128 stands for zero in the data rows.
Some points, one per row:
[121 127 128 176 160 112 137 131 106 113 125]
[ 82 149 167  82 130 188 157 151 138 154 152]
[147  92 128 120 118  91 139 124 133 160 139]
[119 109  91  68 100 103 128 112 129 147 115]
[162 117 104 138 188 110 157 155 161  88 152]
[125 119 133 135 124 133 112 137 135 113 136]
[145  94 170 143 138  82 135 150 109 147 141]
[ 32 137 107 130  80  79 106  55 166 124  85]
[115 134 157  83  95 160 140 146 116 151 132]
[160 115 107 139 167 125 134 172 144  52 132]
[160 106  67 125 137 176 120  61 106 145 130]
[117 107 152 140 112 153 114 115 124 124 118]
[141 126 123 142 108 126 122 147 107 110 123]
[ 91 142 128 110  98 155 116 111 135 140 119]
[185 193  66 116  64 147  87  74 170 158  73]
[ 69 137 138 138 152  60 137 152 146 111 125]
[155 106 100 162 121  90 135 146  98 140 124]
[100 177 140  73 122 168 127 136 122 124 128]
[118 134 117 114  47 175  91 132  89 109  76]
[ 74 139 146 119 163  66 138 150 149 114 147]
[127 114 123 167 174 119 141 145 145  80 149]
[147 120 115 144 178 105 133 108 127 128 147]
[201 173  95 157 146 128 115 107 124 137 124]
[166 105 101 135 178 113 135 100 134 152 141]
[104 116 115 118 149 137 118 116 135 136 125]
[175   0 253 198 147  87 157 130 255 135 170]
[ 72 161  73  56 134 101 125 106 115 137 143]
[ 82 152 180  82 121 183 127 161 117 135 136]
[102 220 138 134 163 139 140 138 123 108 133]
[160 175 161 146  91 142 112 143 123 117 131]
[148  92 112 182  99  97 126 156  82 135 115]
[ 85 146 106 173  72  98 122 146  72 139  80]
[107  90 184 130 132 157 114 131 114 119 119]
[158  91 118 234 181 255 166 177 200 195 139]
[116 124 163 110  75 191 119 123 119  91 117]
[ 48 135 161 117 136 193 122 130 148 152 122]
[183 175  88  88 152 123 127  97 157 138 141]
[ 72 135 183  73 169 161 161 181 138 165 164]
[ 99 133 140 102 168 167 135 154 157 158 152]
[130  72 111 149 151 152 118  81 101 130 157]
[ 96  75 166 122 140 115 124 113 137 138 135]
[100  84  92 114  82 114 100  66 143 150  91]
[123  95 142 161 153 103 133 147 124 129 144]
[146 134  90  89  85 162 119 128 241 121 146]
[119 213 127 141 124 173 132 118 124 110 115]
[ 82  92 132 159 153 116 126 120 124 119 133]
[108 153 135  65 151 115 143 143 129 146 143]
[ 93 146 120  96 120 138 128 106 134 124 126]
[165 166 142  43 137 105 133 146 148 128 167]
[133 166 149  98 169  92 143 115 139 150 148]
[ 32 156 133  98  56 245  83 115 145 108 100]
[141 181 136 151  30 145 129 156  51 140  68]
[152 153 159  87 159 121 140 122 157 131 171]
[108 115  84 147 111 141 131 117 119 122 120]
[104  98 116 128  73 143 102 107 101 111  85]
[152 104  93 192  76 114 116 150  75 142  99]
[106 157 116  80 158  96 136 134 135 142 144]
[147 193 162  83  94 155  98 106 130 119 110]
[148 107 100 166 132  93 137 139 105 143 131]
[141 115 165 112 182 161 139 139 167 158 140]
[163 152 155  67 127 111 122 146 134 132 156]
[ 58 146 150 109 111 130 120 137 119 112 126]
[168 127  92 140 157 143 129  93 125 137 124]
[158 148 104 145 156 117 138 121 136 135 151]
[182 104  72 178  67 132 142 125  93 172  99]
[ 87 129  75  98  37 114  89  69 137 143  60]
[ 92 143 115  99 124 121 115 123 127 115 124]
[ 75 176 112 116  81 132  90  74 133 103  70]
[102 105 159 124 123 144 106 119 107 102 104]
[149  63 165 154 118 121 121 125 113 123 149]
[147 110 131 161  99 158 102 148 115  76 105]
[166 131  85 121 132 132 139 104 136 136 134]
[135 158 116 117 130 133 140 121 125 125 134]
[ 70 151 180  54 215 148 181 167 172 187 194]
[ 98 255 114 126 141 219 157 162 102  86 100]
[152 159 153  88 137 134 132 121 164 117 175]
[144 191 117  90 111 149 122 118 118 110 113]
[195 213 139   0 142 103 148  94 173 149 166]
[163 156 209  34  93 132 102 146  66 164 108]
[  0  93 176 110 171 111 130 115 138 123 121]
[113 234 121 129 128 156 128 137 100  92 103]
[182 107 129 133  99 131 115 130 109 125 113]
[152 128 107 152 120 131 126 122 103 113 113]
[113 170 134 193  97 170 128  94 113  83 104]
[149 118 106 137 169 119 143 153 149  88 143]
[ 92 128 162  75 147 137 164 151 149 176 175]
[238  69 231  95 166 181 199 233 142   3 117]
[152 142  93 138 142 132 140 101 131 117 138]
[104 145 129 128 113 137 119 128 115 121 122]
[166 162 110 151 102 151 100 127 100  99 109]
[137  59 176 161 156 123 129 128 126 138 137]
[ 90 146 139  99 175  97 135 123 147 142 154]
[159 102  84 155 123 111 132 126 125 162 130]
[117 144 168 104 204  62 159 141 149 148 180]
[159 137  91 140 131 150 132 148 131  69 114]
[  8 154 158 109 183 235 133 129 211 163 135]
[202 145  52 113 111 112 117  99 174 140 153]
[144 121 126 106 129  87  93 108 121 136 116]
[ 90  73 135 134 161 100 119 140 125 149 137]
[169  83 140 179 160  92 132 126 114 140 138]
[ 74 166 119 108 128 133 136 112 131 149 126]
[159  79 148 159 167  88 137 120 138 150 159]
[ 95 108 175 110 105 145 104 121 119 114 119]
[ 92 148 123 143 125 163 119 104 133 118 120]
[155  76 160 118  44 150  91 114 103 122  77]
[140 178 124 130  75 154 138 136 113 118 118]
[ 97 118 125 130 125 138 115 128 108 107 113]
[147 115 119 146 129 122 124 140 122 123 127]
[180 146 104 166  89 150 121 118 104 119 116]
[119  93  91 158 134 106 127 145 113 120 132]
[137 155 159 116 126 133 123 130 130 104 150]
[185 130 100 129  63 105 104  93 110 153  75]
[ 81 106 186  87 200 135 194 170 153 216 184]
[180 113  79 190  98 162 118 126 110 109 103]
[ 81 107 184  88 166 123 157 184 133 175 174]
[160 170 146  72 123 140 141 132 152 114 168]
[126  75  87 133 145 138 115  83  81 131 141]
[166 134  97 154 116 168 130 141 117  71  97]
Then 12 other points, each followed by its number:
[196 170 101 114  67 164 111  92 143 130 105] 0
[162 167 143  77  95 147 122 124 134 113 141] 1
[118  65 137 125 178 108 126 107 111 171 208] 2
[ 43 136 161 139 154 104 131 137 124 122 147] 3
[133 136 119 142 113 145 109 134 111  95 111] 4
[109 104 157 128 150 130 127 109 147 147 146] 5
[ 93 160 119 111 149 128 139 111 148 125 147] 6
[129 138 139 106 143 109 133 146 124 128 144] 7
[ 85 122 119 118 145  87 134 113 140 143 130] 8
[110 111 105 133 101 105  98  92 161 184  76] 9
[163  92  92 152 136  56 146 159 105 193 141] 10
[ 82 161 133 131 112 125 115 139 137  91 103] 11
Which of these numbered points is nearest to each point below, ignoring the 3 directions in which the first points spread most? Its number follows each.
[100  99 167 117 167 135 132 112 157 141 155] > 5
[166 148 168  71  94 149 111 147 148 118 159] > 1
[139 186 181  87 200  96 130  95 255 243 110] > 9
[123 136 116  97  35  93  76  49 144 180  70] > 9
[ 82 164 130 132 106 124 113 139 123  84 100] > 11
[147 132 110 109 114 120 113  88 139 137 119] > 5
[157 156 167  71 121 137 116 134 155 114 168] > 1
[152  98 160  85 136 198 139 111 246 164 164] > 0
[102 142  98 145  34  59 123 178  47 194  88] > 10
[181 134  90 107 159 127 121 118 103 149 166] > 2
[145 106 115 150 212  91 164 139 166 116 167] > 6
[115 102  99 124  60 109  98  58 160 178  93] > 9
[116 121 150 110 141 141 135 110 136 133 136] > 5
[132  37 207 109  95 201 139  25 225 141 132] > 0
[172 117  67 156  88  94 142 153  92 186 122] > 10
[  9 126 140  93 118 102 108  95 145 157 114] > 8
[104 196 127 142 161 104 145 140 120 139 135] > 3
[166 155 160  78 175 178 140 124 202 171 148] > 0
[174  86  93 145 125  50 153 148 105 201 141] > 10
[101 129 143 139 125  72 120 171 141  80 116] > 11
[106 126 105 121  74 105  92  77 147 155  80] > 9
[142  55 146 166 174 110 140  98 141 150 172] > 5
[ 81 144 107 110 106  81 117  92 137 135  89] > 8
[133 198 113 124  73 197  88 104  98  74  81] > 4
[170 116  81 159  60  84 127 147  73 181  99] > 10
[137 111 106 156   8  41 133 203  17 210  70] > 10
[156  76  99 204 106  83 139 167  78 188 119] > 10
[ 60 172 135 112 140 119 123 122 118 112 127] > 3
[140 127 132 166  95 147 109 141 101  95 111] > 4
[200   0 107 222 115 176 113 125 132 117 114] > 0
[ 90  82 167 129 144 133 128  98 144 129 125] > 5
[ 62 200 190 119 168 105 146 118 145 144 204] > 3
[127 107 114 153  35  44 128 201  39 192  89] > 10
[175  82  96 180  77  84 130 171  60 189 101] > 10
[151 105 126 162  78 133  95  86 103 128  87] > 5
[158 175 134 133 112 175 114 141  97  73 100] > 4
[113 117 128  97  86  38  78  72 134 190  88] > 9
[121 124 125 149 177 110 131 114 139 133 143] > 6
[ 74 101 127  95 193  50 155 115 169 155 150] > 8
[166  94 100 174  97  77 130 168  73 187 113] > 10
[ 65 177 132 127 127 113 107 139 156  85 104] > 11
[126 115 132 182 116 142 112 135 101 100 110] > 4
[ 96 111 130 125  82  70 103  84 142 165  96] > 9
[ 81 125 124 143 128 141 126 111 128 109 125] > 6
[ 80 112 128 118 139  67 126 119 142 146 124] > 8
[ 76 128 169  94 174 119 159 163 137 150 175] > 7
[151 106 117 131 107 106 100  94 129 152 115] > 5
[198 163  13 101   0 128  98  71 220 135 143] > 9
[181 163 143  52  77 149 117 138 134 125 139] > 1
[127 137 128 137 122 141 114 134 119 106 126] > 4
[ 46 139 117  79 150  74 150 112 140 160 142] > 8
[127 125 127 163 112 159 121 120 127  93 125] > 4
[ 94 142 112  93 116  87 119 103 143 148 109] > 8
[102 118 144 133 125 116 123 136 109 130 121] > 7
[ 78 131 125 105 134  68 119 102 152 144 112] > 8
[174 166 114  88 170  96 140 118 189 167 168] > 9
[154 139 167 108 112 141 118 135 128 124 143] > 1
[171 114  81 152  99  99 136 144  92 164 113] > 10
[168 166 153  70  98 158 105 127 137 116 132] > 1
[142  96 190  86 179 151 129 148 188 171 158] > 0
[ 90 110 154  52 247  47 156 133 159 178 181] > 8
[ 70 116 143 119 165  56 127 124 139 142 135] > 8
[ 98  91 117 110 158  83 143 127 132 152 145] > 8
[163 128 165  97  85 165 115 122 131 107 129] > 1
[165 160 159  77 122 150 110 124 146 120 149] > 1
[175  98  84 181  70 115 139 159  76 172 103] > 10
[121 185 119 116 156 109 133 133 126 110 139] > 3
[ 86 134 158 170 114 122 109 144 138  65 109] > 11
[119 102 141 162 178  86 136 143 128 136 154] > 3
[144  51 167 173 113 141 104 120 101 110 139] > 1
[ 51 134 161 119 180  75 142 144 131 144 162] > 3
[163  86 111 190  82  95 119 178  64 174 106] > 10
[151  98 110 177 173 105 142 121 137 148 147] > 6
[ 86 124 144 137  91 156 108 127 103 101 104] > 4
[ 10  39 176 148 255  93 147 183 166 238 175] > 10
[ 85 144 117 134 113 108 128 140 144 110 108] > 11
[178 164 109 101 135 119 114  92 167 141 138] > 5
[ 87 105 153 114 114 119 118 143 104 117 119] > 7
[ 85 131 122  92 136  89 123 118 148 130 139] > 8
[158 103 121 163 102 152 109 136  87 100 102] > 4
[159 159 141  87 116 133 132 125 131 121 142] > 1
[176  95  87 187  52 113 126 159  56 165  88] > 10
[142 172 151  86 126  94 132 140 104 127 128] > 7
[ 96 216 140 154 184 133 144 136 118 115 132] > 3
[120 133 126 185  90  86 137 172  72 159 105] > 10
[ 74 150 135 128 118  95 133 143 160 104 124] > 11
[111 116 133 153 200  74 159 140 135 126 165] > 3
[107 102  98 151 141 122 138 125 131 140 137] > 6
[112  77 177 136 100 164 122 129 116 129 124] > 1
[137 255 158  37 192 221 207 145 255 255 255] > 0
[236 123  13 123  78 192 130 102 184 184 159] > 0
[119 136 152  94 129 149 110 103 139 129 132] > 5
[113 151 114  51  87  77  83 115  63 159  73] > 10
[173  91  86 188  61 111 134 153  66 159  92] > 10
[165  88  97 190  66 109 123 165  68 162  99] > 10
[121 135 128 178 129 148 111 127  96  89 104] > 4
[ 50 170 145 117 131 130 117 137 115 103 124] > 3
[123 127 121 154 218  99 142 108 155 126 169] > 6
[ 76 174 114 143  73 199 104 103  93 104  66] > 4
[153  98 123 144 107 103 117  99 112 150 102] > 5
[240  25  72 253 188 187 166 167 185 198 156] > 0
[ 96 102 145 114  87 129 138 146 105 184 136] > 10
[202 120  53 164  62 107 115 133  91 145  78] > 10
[117 193 129 138 147 124 146 151 107 117 126] > 3
[251 144  87 148 137 179 119 139 146 141  96] > 0
[129 135 139 113  84 169 111 122 116 103 109] > 1
[181 148  94 116  90 171 115 150 120  65  92] > 4
[167 111 108 158 130 146 138 153 128  79 115] > 4
[147 131 111 126 162 113 132 115 141 121 150] > 6
[107 171 141  63 140 134 146 150 115 136 137] > 7
[ 42 157 146 135 175 106 133 124 133 138 145] > 3
[173 168 117 132 110 157 110 109 120  95 112] > 4
[153 145 108 133 100 154 110 135 113 111 110] > 4
[ 76 255 146 148 176 154 167 144 118 102 127] > 3
[104 145 136 168 229 100 206 170 141 135 177] > 3
[103 134 101  98 165  83 127 118 128 138 137] > 8
[ 45 141 145  83 127 195 140 147 183 165 130] > 0
[115 104 140 177 136 130 118 135 110 110 123] > 4
[106  98 100 129  93 138 115  90 115 131  94] > 5
[ 94  91 113 100 135  92 122 106 142 147 135] > 8
[ 54 127 160 180 121  84 123 149 123  86 108] > 11
[154  96  96 197  88 105 129 159  73 154 107] > 10
[162  64 111 125 199 169 201 194 159 231 191] > 10
[183 125  63 116 164 123 170 134 170 116 144] > 6
